(113): [ 12.4  27.1 -52.5  -3.6 -82.3]
(78): [ 72.5 -74.3  72.4 -27.4  56.8]
(104): [-80.8  28.8  63.9 -80.8 -30.7]
(67): [ 26.3  25.5  54.4 -68.9 -80.9]
count (104): [-80.8]
2
gone (78): [ 72.5  56.8 -27.4 -74.3]
[72.4]

(13): [ -6.0  -6.1 -12.8 -45.5  -5.9   7.7  68.3  -6.0 -57.3]
(121): [ 22.4   2.3 -12.0  23.7   5.9  -6.6 -40.9   0.8  29.1]
(62): [ 44.7  -3.1  13.9  30.3  -4.4 -44.5   2.0  -3.9   7.6]
(87): [ 29.3   4.9 -22.5 -82.2  -3.9  18.3 -28.5  -3.9  -9.4]
(114): [-95.0 -33.2  34.4 -71.8  -4.4 -28.9  -2.6   4.5 -70.8]
gone (121): [-40.9 -12.0  22.4  -6.6  23.7   0.8  29.1   2.3]
[5.9]
gone (121): [-40.9   5.9  22.4   2.3  23.7  29.1   0.8  -6.6]
[-12.0]
gone (114): [ -4.4  34.4 -33.2 -28.9 -71.8 -95.0 -70.8  -2.6]
[4.5]
gone (13): [ -6.1 -12.8  -6.0 -57.3  68.3 -45.5   7.7  -6.0]
[-5.9]
gone (13): [ -5.9  -6.0  -6.0 -12.8   7.7 -57.3 -45.5  -6.1]
[68.3]

(39): [ -7.2 -13.6  36.4   4.9   3.4  56.7  24.2  84.2  17.0   7.8 -38.0  17.1
 -18.6 -30.4 -16.5  76.0  21.0]
(16): [ 49.4  45.8  -1.7  38.0  25.7 -22.3  19.8 -47.1  13.9  39.9  75.3   9.9
  57.2  63.1  50.3 -31.7  11.5]
(21): [-22.6  -8.9  40.2 -11.1  16.3  62.2   7.5  85.7  26.3 -18.3 -45.9  35.5
 -28.1 -27.8 -15.3  61.7  28.3]
(68): [-19.3  -7.4  23.6 -13.0  12.0  41.5   5.3  65.9  17.2  -3.5 -34.4  21.6
 -18.8 -21.0 -16.9  50.8  16.7]
(44): [ 76.3 -11.6  37.2  -1.3   8.6  59.1   8.6  76.3  20.6   4.3 -40.4  22.7
   8.6 -29.3  76.3  76.3  76.3]
(61): [ 58.1  53.7   3.8  46.1  32.0 -18.8  26.5 -45.7  19.2  47.2  85.6  15.5
  65.9  72.3  58.8 -29.0  17.4]
(166): [ -6.7  -9.0  37.5   4.5   6.4  57.0  22.6  83.0  21.0   6.3 -32.3  20.2
 -13.8 -25.1 -12.5  73.6  21.5]
(43): [ -9.6  -9.3  38.7   1.7   9.7  59.3  21.2  86.2  21.7   3.8 -36.7  24.2
 -17.9 -26.3 -14.1  73.9  24.5]
count (44): [8.5]
0
count (44): [76.2]
0

(99): [ 13.4 -20.6  18.1 -28.6  -3.9 -12.9 -24.5  19.4  11.6  15.8  13.4 -10.4
   0.9  47.9 -13.6   9.0 -15.6  13.3   0.7 -14.8 -11.4 -13.1  20.7   1.2
   9.9 -13.7 -68.4  -8.6  -5.0 -84.6 -41.0   4.6  -5.0  12.6 -22.5 -37.0
 -11.4 -46.6  -1.4  13.2 -37.0 -14.4 -21.9]
(97): [ -1.0 -37.7 -26.9   9.2 -39.2  18.3 -28.1 -21.4  11.6  15.8  13.4 -10.4
  44.0 -15.2 -13.6 -18.7 -15.6 -10.1  13.4 -24.4   7.1  -9.1 -22.0   7.4
  -2.9  -4.6  -1.1 -17.7  68.8 -84.6   5.2   4.6 -24.0 -23.9 -22.5 -35.6
   7.1 -22.4  29.5  -4.4 -35.6 -27.5  27.8]
(6): [ 13.4 -20.6  18.1 -28.6  -3.9 -12.9 -24.5  19.4  11.6  15.8  13.4 -10.4
   0.9  47.9 -13.6   9.0 -15.6  13.3   0.7 -14.8 -11.4 -13.1  20.7   1.2
   9.9  -4.6 -68.4  -8.6  -5.0 -84.6 -41.0 -17.0  13.2 -23.9   7.6 -35.6
  51.4 -22.4  29.5  -4.4 -35.6 -14.4 -22.7]
(83): [ -9.2  -9.8 -21.2 -25.2  -3.9  -9.2 -28.1  -2.8  11.6  22.5  13.4 -10.4
   0.9  20.3 -31.9   9.0 -38.0  -9.2   0.7 -21.7  17.1  -9.1  -9.8   7.4
 -10.4  -4.6 -47.4   9.0 -20.1 -84.6  25.0  54.1  -5.0  -9.2 -91.5 -87.3
  17.1 -26.2  23.0  -2.7 -87.3 -14.4 -15.5]
count (83): [-9.2]
4
gone (99): [-13.1  -5.0  47.9 -46.6 -12.9   0.7  12.6 -28.6  13.4 -14.4   1.2 -14.8
 -68.4 -11.4 -24.5 -20.6   9.0  11.6   4.6  -3.9  -8.6  20.7 -13.7   0.9
 -21.9  19.4   9.9 -37.0  -1.4  13.4 -84.6 -22.5  13.3 -11.4  -5.0 -15.6
 -41.0  15.8  13.2  18.1 -10.4 -37.0]
[-13.6]

